(in the rows, 128 means zero)
runs of hidden systems
seq 1, H (11 x 18)
[[178 134 157 123 125 133 154 112 146  94 124 163 138 117 117 112 179 140]
 [118 129 109  96 163 153 175 127 157 103  95 142 129 121 143 121  91 152]
 [109  70 111 120 124 140 133 127  99 106 153  99 109 137 115 114 110 172]
 [137 119 174 128 100 122 117  95 121 122 137 117 132  77 126  80 146 156]
 [112 153 123 138 122  99 151 112 172 109  98 112 134  72 138 146  90 145]
 [127  92 112 135 113 105 145 112 121  82 158 129 132 130  85 170  95 144]
 [136 114 200 112 113 144 133 100 132 119 169 164 152 118 103 115 116 142]
 [ 81 125 175 128 135 147 145 124 182 140 122 107 136  97 144 148  84 130]
 [ 86  69 119 152 106 110 116  89 137 123 139  96 136 136 104 167  93  95]
 [118 136 177 132  86 109  87  81 109 139 153 163 173 142 109 133 101 106]
 [ 87 171 194 138 133 120 121 153 145 168 140 132 146 124 141 184  85 111]]
seq 2, N (11 x 18)
[[117 124 112  91 165 131 161 127 120 113 123 108 146 152 124 108  92 111]
 [ 91  85 143 100 135 144 125 141 120 130 162  97 128 127 130 126 127 155]
 [113 119 156 122  93 123 114  98 164 118 129 120 155  96 146 123 163 148]
 [121 145  97 141 114  89 141 101 142 105  86 112 154 143 144 138 131 119]
 [119 100 112 123 147  88 161 126 110 122 153 119 140 178 103 146 113 123]
 [113 111 187  96 145 128 156 132 159 143 174 126 146 122 112 129 123 130]
 [ 95 138 143 122 120 152 121 124 182 123 103  82 155 102 153 140 131 106]
 [102 108  82 132  98 118  91 105 125 105 119 101 158 167 129 160 135 103]
 [112 125 150 115 118  80 128 117 112 149 165 162 166 184 124 146 126 142]
 [105 149 182 135 154 104 165 146 180 179 130 118 137 135 153 142 136 118]
 [121 124  97 132 128 145 118 136 188 140 121  67 137 134 118 133 148  51]]
seq 3, N (11 x 18)
[[166 133 139 156 110 193 110 116  94  88 103  93 139 156 108  86 135  79]
 [104 133 106  83 149  97  84 125  39 136 131 151 123  99 135 130 100 133]
 [123 117 139 162 108 126 133 164 158 164 156 158  78 111 146 138 136 211]
 [194 149 158 179 116 150 153 108 153 105  83 122 119 111 117 105 178  91]
 [143 144  55  97 162 119 120 115  73 101  99 133 125 120 105 112  72  82]
 [109  93 135 113 129 149 120 171  81 134 192 147  92 143 117 130  90 208]
 [145 125 220 155 116 159 135 117 154 130 113 147 113  60 151 121 184 156]
 [148 148  56 155 118 122 128  80 147 102  39 122 114  80 137 118 112  83]
 [142  95  68 140 120 117 128 129  47  93 160 133 111 188  79 124  56 151]
 [130 114 248 117 153 125 154 151  85 136 185 170 115  92 118 139 119 187]
 [121 140 149 159 130 160 149 117 213 131  60 118  92  16 162 148 134 117]]
seq 4, C (11 x 18)
[[167 125 126 137  95 128 110 117 139 110 138 129 121  96 118 101 191 143]
 [152 169 109 119 133 112 150 111 112  87  77 127 147 121 141  99 120 137]
 [146 107 101 130 156 100 161 145  79  96 144 122 101 134  97 147 110 147]
 [170 102 155 125 112 129 139 115 138 108 171 143 114  90  91 101 159 162]
 [156 156 155 135 132 138 173 102 149  82  85 100 144  91 127  93 119 124]
 [119  94  96 144 137 100 157 114  99  68 115  88 122 116  99 166  86 122]
 [126  80 165 129  95  97 134  91 124 108 176 152 130  98  97 135 108 182]
 [134 146 213 147 135 121 191 100 171 125 107 126 139  92 131 116  99 138]
 [114  98 126 169 137 122 168 105 168 101 107  83 129 124  94 181  77  68]
 [ 84  74 138 130  72 120  95  70 141 107 170 143 156 124  93 165  66 138]
 [ 74 143 240 138 120 135 138 108 142 159 127 149 144 104 158 145  68 162]]
seq 5, R (11 x 18)
[[118 126 104 133 142 123 143  96 134 120  83 173 124 134 141 149  91 116]
 [130 115 124 149 142 128 151 149 105 139 156 139 101 169 103 135  82 138]
 [138 127 184 137 125 169 117 140 134 153 156 131 110 105 114 102 121 119]
 [115 138 116 141 104 179 103 116 165 116  87 121 129 102 143 131 107 115]
 [123 119  93 148 102 138  97 122 101 103 125 156 129 162 115 175  97 120]
 [139 132 165 135 140 124 125 141 106 168 150 193 110 141 124 150 126 130]
 [137 143 145 166 148 159 148 150 168 166 101 126  88 114 143 118 122 105]
 [146 129  77 147 107 178  95 129 132 111 117 107 116 145 103 108 105  84]
 [124 151 114 103 105 154  65 142  92 130 150 184 140 148 129 136 108 143]
 [116 156 156 162 133 131 115 169 120 166 113 163  89 114 168 170 141 159]
 [178 128  98 191 128 136 132 131 142 141  94 121  76 109 115 128 156  82]]
seq 6, P (11 x 18)
[[146 131 139 123 128 120 108 123  88 139 140 113 128 120 110  93 139  99]
 [135 164 119 110 125 124 107 148 136 143 139 122 119  87 131 106 127 136]
 [131 158 107 133 124 107 124 158 122 110 119 114 128 119 139 153 152 148]
 [151 123 125 107 146 119 139 131 104 110 128 152 128 136 126 131 169 132]
 [141 115 137 110 152 138 153 145 122 137 142 126 113 135 126  92 147 154]
 [134 122 119 134 135 132 139 144 111 113 130  77 111 109 122 104 136 140]
 [147 121  95 114 123 119 123 115 113  91 125 122 122  92 111 116 130 141]
 [134 123 118 113 123 114 143 124 127 106 137 152 123 116 129 123 125 189]
 [126  95 147 142 142 105 171 126 125 114 131 120 110 122 127 141 132 166]
 [141  84 119 128 145 133 169 111 149 106 130 116 116 116 102 123 120 125]
 [120 102 115 114 119 152 151 106 147  90 134 119 138 130 111 110  83 151]]
seq 7, C (11 x 18)
[[119 184 131 137 130  73 128 135 123 145  96 113 143 123 161 142 142 126]
 [136 130  93 118 146  88 142 146 135 135 149 153 134 167 116 166 141 113]
 [142 123 131  87 132 163 125 133 144 129 165 166 144 153 114 102 139 135]
 [122 138 146  99 155 179 128 149 122 126 110  97 128 121 148  95 132 119]
 [111 101  93 134 129 126 110 135 110 122 116  79 112 118 140 134 165 120]
 [128 129 105 120 100  81 108 104 111 135 130 138 141 134 138 106 159 155]
 [144 167 142 106 160  93 160 142 116 142 132 141 137 140 133 103 122 138]
 [151 120 115 114 158 135 153 165 145 117 154 106 116 130  97 136 148 101]
 [135 110 111  97 107 155 111 114 142  87 142 107 152 120 114 105 157 133]
 [107 135 138 101 141 117 141 117  87 103 102 106 147 114 155 106 121 164]
 [127  94 133 136 155  81 165 137 112 138 137 105 102 117 128 138 148 145]]
seq 8, R (11 x 18)
[[139 139 127 123 140  96 173 130 144  89 117  81 128  82 126 115 139 162]
 [145  97 116 101 129 119 155 108 109  57 138  97 147 113 101 116 144 151]
 [114  93 155  77 140 110 160  95 109  85 139 139 154 110 130 117 131 183]
 [100  83 169 131 138  98 189  94 132 101 118 100 130 107 140 130 116 184]
 [122  73 158 142 123  97 176  68 137  95 137  88 140 108  92 116 103 126]
 [105 102 168  96 124 114 165  79 149  93 153 123 182 122  98 123  67 131]
 [ 66  88 196 114 131 136 162 113 152 104 153 100 166 134 127 174  74 145]
 [ 79  49 196 150 114 131 147  80 179 131 152 101 150 131 109 176 112  97]
 [ 85  89 168 133 109 128 143  54 194 143 132 135 182 166 111 151  85  63]
 [ 54 115 165 121 134 131 132 111 165 166 148 117 183 203 125 175  49  68]
 [ 56 100 188 141 122 139  97 147 182 209 189  99 148 175 121 186 100  58]]
seq 9, P (11 x 18)
[[124  94  39 100 133 124 134 147 152 104 159 153 119 161 102 167 114 143]
 [134 100 202 132  90 146 136 106 123  94 160 132 163 166 121 111 149 182]
 [ 97 100 175 126 174 134 164 103 120 148  86 111 100  67 158 110  97 121]
 [113  88  32 148 116 117 125 122 176 131 129  98 103 132 103 147 101 104]
 [144 140 148 126  67 121 121  79 138  74 142 151 193 169 103 120 111 147]
 [ 78 126 208 111 162 122 146 106 104 160 117 169 134 102 156 143  72 149]
 [ 89  71 103 168 135 130 127 142 192 174 136  90  89 123 123 185 132  82]
 [155 145 107 141  82 147 126  80 188  82 103 116 191 182 109 113 137  71]
 [ 83 166 165  81 140 139 107 101  72 143 111 177 175 162 160 114  47 130]
 [ 63  89 162 156 120 110  70 150 123 220 171 118  91 113 141 183 133 110]
 [162 165 129 175  94 120 120 110 231 146  97 101 150 126 129 134 198  42]]
seq 10, S (11 x 18)
[[150  82 198 156 139 128 149 127  92 113 140 120 117 141 124 147 205 131]
 [135 123 135 129 142 157 109  96 165 169 114 151 118  99 113 112 126  39]
 [ 98 146 122 157 103 167 125 135 147 128 118 120 138 184 131 138  36 136]
 [110 125 176 115 135 139  98 163  41 117 148 138 137 155 142 163 150 161]
 [132 151 155 140 122 121  88 138 164 182 127 159 113  78 147 157 191  95]
 [157 154 106 208  99 137 146 123 181 134  96 120 122 181 114 135 109  83]
 [137 128 125 110 161 151 140 145  57 117 138 176 141 216 115 130  90 120]
 [114 152 164  81 154 164 106 191 135 172 164 181 110 101 159 138 156 169]
 [170 172 114 197  93 160 105 173 173 141 100  91  90 104 144 118 184 121]
 [176 161  42 161 124 110 120 109  79 110  74 161 122 188 113 119 108  79]
 [130 149 119  79 164  98 160 146 101 150 159 233 128 174 142 120  88 200]]
seq 11, E (11 x 18)
[[127 117 137 155 122 133 125  70  95  81  65 139 127  91 130 153  90 102]
 [104 105 150 157 125 104 151 114 117 116 140 142 105  94 103 174  40 158]
 [143  93 214 193 108 161 154 121 155 122 146 140 103 114 103 156 122 139]
 [129  85 150 160 133 183 134  82 164 105  76 141 111  86 124 165 122  62]
 [ 86  87 101 157 113 154 112  92 139 129 113 154 111 124 109 177  23 101]
 [104 102 210 184 104 165 103 123 109 177 161 166  96 136 115 149  58 134]
 [121 104 194 189 146 172 121 126 167 195 105 145  70  85 141 163 141  62]
 [121 119  70 178 128 172  94 122 183 160  96 158  90 132 105 190  82  25]
 [114 140 116 146 113 200  54 154 100 179 157 208  93 154 106 153  25  98]
 [ 99 126 180 160 147 196  78 198 118 242 148 169  42 101 164 138 126 136]
 [148 123  60 201 130 166  84 170 189 215  93 154  38 122 153 163 195  65]]
seq 12, K (11 x 18)
[[107 154 140  97 124 133  79 156 123 162 148 121 131  93 148 120 149 134]
 [130 153 132 145 132  97 134 158 139 129 108 121 121 110 159 164 181 148]
 [167 147  84 134 131  81 145 120 123 102 111 153 134 148 112 143 150 115]
 [136 156  91  70 148 125 134 131 121 127 140 158 150 145 121  91  98 128]
 [119 136 116  95 158 164 129 179 117 144 137 111 109 132 156  96 142 160]
 [150 115  95 147 116 125 117 141 113 113 113  94  98 104 141 109 197 153]
 [138 146  93 118 101  68 122  93 104  90 116 114 154 104 124 107 131 153]
 [116 142 137  80 158  95 169 148  99 110 154 131 149 136 122 119  86 185]
 [154  93 136 115 158 166 179 166 141 103 158 112  97 130 110 102 155 176]
 [149  92  92 142  99 164 133  96 145  66 103  75 124 113 114  84 147 140]
 [ 84  99 113 112 100 110 109  80  71  79 122  91 156 121 125 116  70 163]]
seq 13, S (11 x 18)
[[ 90  84 151 161  84 105  84  92 106 152 152 109 132 137 124 144 125 128]
 [113 145 203 137 115  93 118 102 125 147 146 124 170 130 118 145 117  82]
 [101 117 173 147 148 139 140 142 154 131 133 116 140 138 119 202 108  79]
 [111  91 151 138 103 183  89 136 146 126 158 136 142 171 111 175 141  88]
 [102 158 170 122 109 166  81 133 136 156 120 139 172 181 158 142 154  87]
 [ 91 146 140 159 145 131 109 171 128 186 110 123 125 188 168 181 146  91]
 [138 138 123 158 120 131  92 177 128 187 172 146 115 200 115 158 156  86]
 [160 211 135 120 131 147 106 190 147 165 153 155 150 193 120 132 142  85]
 [147 195  90 127 164 157 129 224 139 137 114 146 121 190 152 171 150 116]
 [170 155  53 124 132 153 103 202 130 155 141 176  97 190 141 129 198 139]
 [191 212  69 115 138 126 128 182 141 166 119 167 118 178 149  61 176 142]]
seq 14, H (11 x 18)
[[180 164 141 157 121 156 124 166  95 100 106 116 109 123 132 114 177 148]
 [159 129  83 107 171 145 148 138 135 115  86 160  91  77 142 127 158 129]
 [154 102  59 135 111 150 142 129 137 107 121 150  93 150 127  92 133 186]
 [165 129 147 138 129 161 148 127  77  84 101 123 107 111 134  74 136 185]
 [135 116 107 116 150 134 150 128 125 109 106 128  81  35 134 104 117 178]
 [149  92  84 156  88 131 146 107 160  80 129 126  96  87 104 111 118 198]
 [162 117 158 142 101 148 153  87 112  44 109 146 131  83 105 111 101 180]
 [111 101 154 112 135 145 157 109 133  86 130 160 104  47 117 145  63 195]
 [108  52 157 167  86 145 149  91 172 106 160 123  97  80  96 139  83 188]
 [120  94 194 168  76 146 140  45 152  83 117 129 143  79  94 127  60 132]
 [ 73 114 175 136 103 136 113  83 131 104 137 157 142  67 104 188   4 139]]
seq 15, K (11 x 18)
[[141 136  92 125 116 111 130 118 145 102 131 138 127 102 107 136 113 135]
 [122 150 134 106 129 145 128 137 112 104 129 146 148 142 132 119 105 156]
 [126 103 145 118 158 151 149 137 107 124 120 126 108 125 141 116 148 145]
 [140 102 105 155 108 120 133 106 143 123 119 113 105 114 123 104 142 142]
 [128 143 131 130 103 109 119 111 108 109 135 109 152 130 117 108  93 140]
 [112 118 165 108 151 132 142 142 107 120 154 119 132 110 119 137 103 147]
 [135  96 143 149 123 157 149 132 163 113 134 127 104 121 122 139 144 152]
 [139 117 124 158  98 140 126  88 133  93 104 115 142 142 119 119 119 112]
 [ 95 110 145 114 132 121 119  98  98 132 136 129 142 125 119 132  75 118]
 [105 101 178 139 129 145 136 142 147 163 165 144 111 133 128 140 122 147]
 [148 119 160 178 109 154 140 118 166 125 115 107 124 132 121 134 159  96]]
seq 16, E (11 x 18)
[[111 136 110 119 148 140 142 153 155 127 102 135 113 107 162 152 139 154]
 [141  98  89 149 118 127 132 128 113 116 126 141 112 171 122 136 144 141]
 [155 133 130 122 128 127 126 101  99 129 123 162 119 112 119  84 121 139]
 [124 151 127 142 138 126 149 149 131 126 104  98 107  92 145 118 110 155]
 [145 122 108 159 102 122 118 139 123  93 135 107 115 125 111 157 150 136]
 [147 137 132 117 115 127 120 100 120  98 118 179 139 106 123 130 129 143]
 [116 127 136 129 151 132 171 131 122 110  99 133 116 121 148 135 101 169]
 [142  83 133 162 125 123 151 121 116 104 139 105 104 127 105 135 141 140]
 [151 124 137 141 101 136 127  80 144 104 116 143 132  91 109 109 123 118]
 [106 143 143 144 123 140 139 115 126  99  90 118 134 112 145 152  76 142]
 [113  86 158 158 123 117 134 123 106 113 147 124 114 129 113 175 114 139]]

runs to name
seq 17 (2 x 18)
[[140 172 138 137 137 149 122 140 156 143  95 149 128 123 148 135 138  94]
 [122 125  71 138 128 154 109 142 127 122 109 135 120 162 131 158 121 110]]

C
seq 18 (2 x 18)
[[146 132 131 135 110 100 105 133 104 121 150 130 126 114 115 140 161 133]
 [148 152 130 130 130 108 145 115 158 128 113 145 140 121 124 129 138 102]]

S
seq 19 (2 x 18)
[[102 109 122  87 144 161 153 144 185  91 127 127 141 107 143 159 141 167]
 [121  71 142 153 109 135 141  97 115  94 117 114 140 175 136 137 165 146]]

R
seq 20 (2 x 18)
[[113 172 162 134 155 130 161 180 178 120 120 132 138 119 147 208 119 131]
 [140  66 112 121 144 164 140 137 133  97 149 149 121 179 101 178 158 100]]

E
seq 21 (2 x 18)
[[123 106 116 124 110 171 120 133 139  96 133 103 126 127 127 112 128 161]
 [122 109 147 123 120 131 123 100 109 101 108 128 130  95 142 123 142 154]]

H
seq 22 (2 x 18)
[[ 98 103 132 128 133 104 127 101  81 138 111 100 124 122 147 100 110 147]
 [122 123 143 145 131  70 144 129 128 167 150 111 110 109 123 126 131 137]]

C
seq 23 (2 x 18)
[[156 117 115 162 100 126 123  98 149 131 119 152 140 187 115 130 161  86]
 [123 156 128  93 161 140 126 108  91 133 107 155 140 120 128 103  74  90]]

E
seq 24 (2 x 18)
[[ 91 132 110 142 116  67 147  96 157 145 106 111 133 105 142 134  82 142]
 [130 103 137 169 108 108 155 137 140 105 157  77 134 156  94 157 108 127]]

N
seq 25 (2 x 18)
[[ 94 189 153 124 107 120 120 144 191 128 117 146 168 116 156 181 102 144]
 [109  76 138 153 144 112 157 133 126 116 136 120 129 171 115 210 126 104]]

H
seq 26 (2 x 18)
[[109 131  92 129 154  63 169 141 106 142 106 107 100 110 158 119 120 183]
 [192 137 122 170 102  93 157 136 121  95 155 106 119 147  88 108 159 149]]

E
seq 27 (2 x 18)
[[120 147 152 130  99 112 139  74 155 117  95 149 154 103 157 102 120 164]
 [ 93 117 117 139 160  77 164 120 124 149 110 141 112 142 141 171  83 131]]

P
seq 28 (2 x 18)
[[147 110 106 116 178  82 168 104 113 150 123 110  98  86 109  91 127  89]
 [149 162 100 140  95 139 135 145 172 107 154  78 135 122  88  98  88 133]]

E
seq 29 (2 x 18)
[[125  88 172 143 134  86 160 131 131 145 177 117 107 107 102 142 132 153]
 [144 120 132 129 141 140 178 124 194  96 119  85 131  95 106 127 130 108]]

P
seq 30 (2 x 18)
[[175 148 138 139 154 143 146 139 123  98  89 125 115  92 126 138 165  95]
 [136 111  56  95 144 149 126 123 146 117 120 173 113 124 125 125 118 137]]

H
seq 31 (2 x 18)
[[114 121 118 167 126 122 130 102 128 135 104 107 120 127 111 145  63  71]
 [122 132 127 134  94 135  64 126  90 137 166 155 136 133  95 148  84  99]]

H
seq 32 (2 x 18)
[[105  94 128 125 122 142 112 143 157 150 157 180 118 149 136 181 147 153]
 [140 110 133 140 148 155 140 108 138 165 105 179 109 171 147 103 149 109]]

E
seq 33 (2 x 18)
[[149 138 132 119 140 105 145 156  53  85 155 135 133 169 112 134 115 177]
 [158 101 166 100 144 114 162 125 129 112 151 123 117  73 119  90 185 176]]

E
seq 34 (2 x 18)
[[115 125 148 144 131 142 134 143 126 117 115 113 134 145 144 166 149 122]
 [125 103 119 133 126 134 102 122 125 150 133 145 123 150 127 142 156  96]]

S
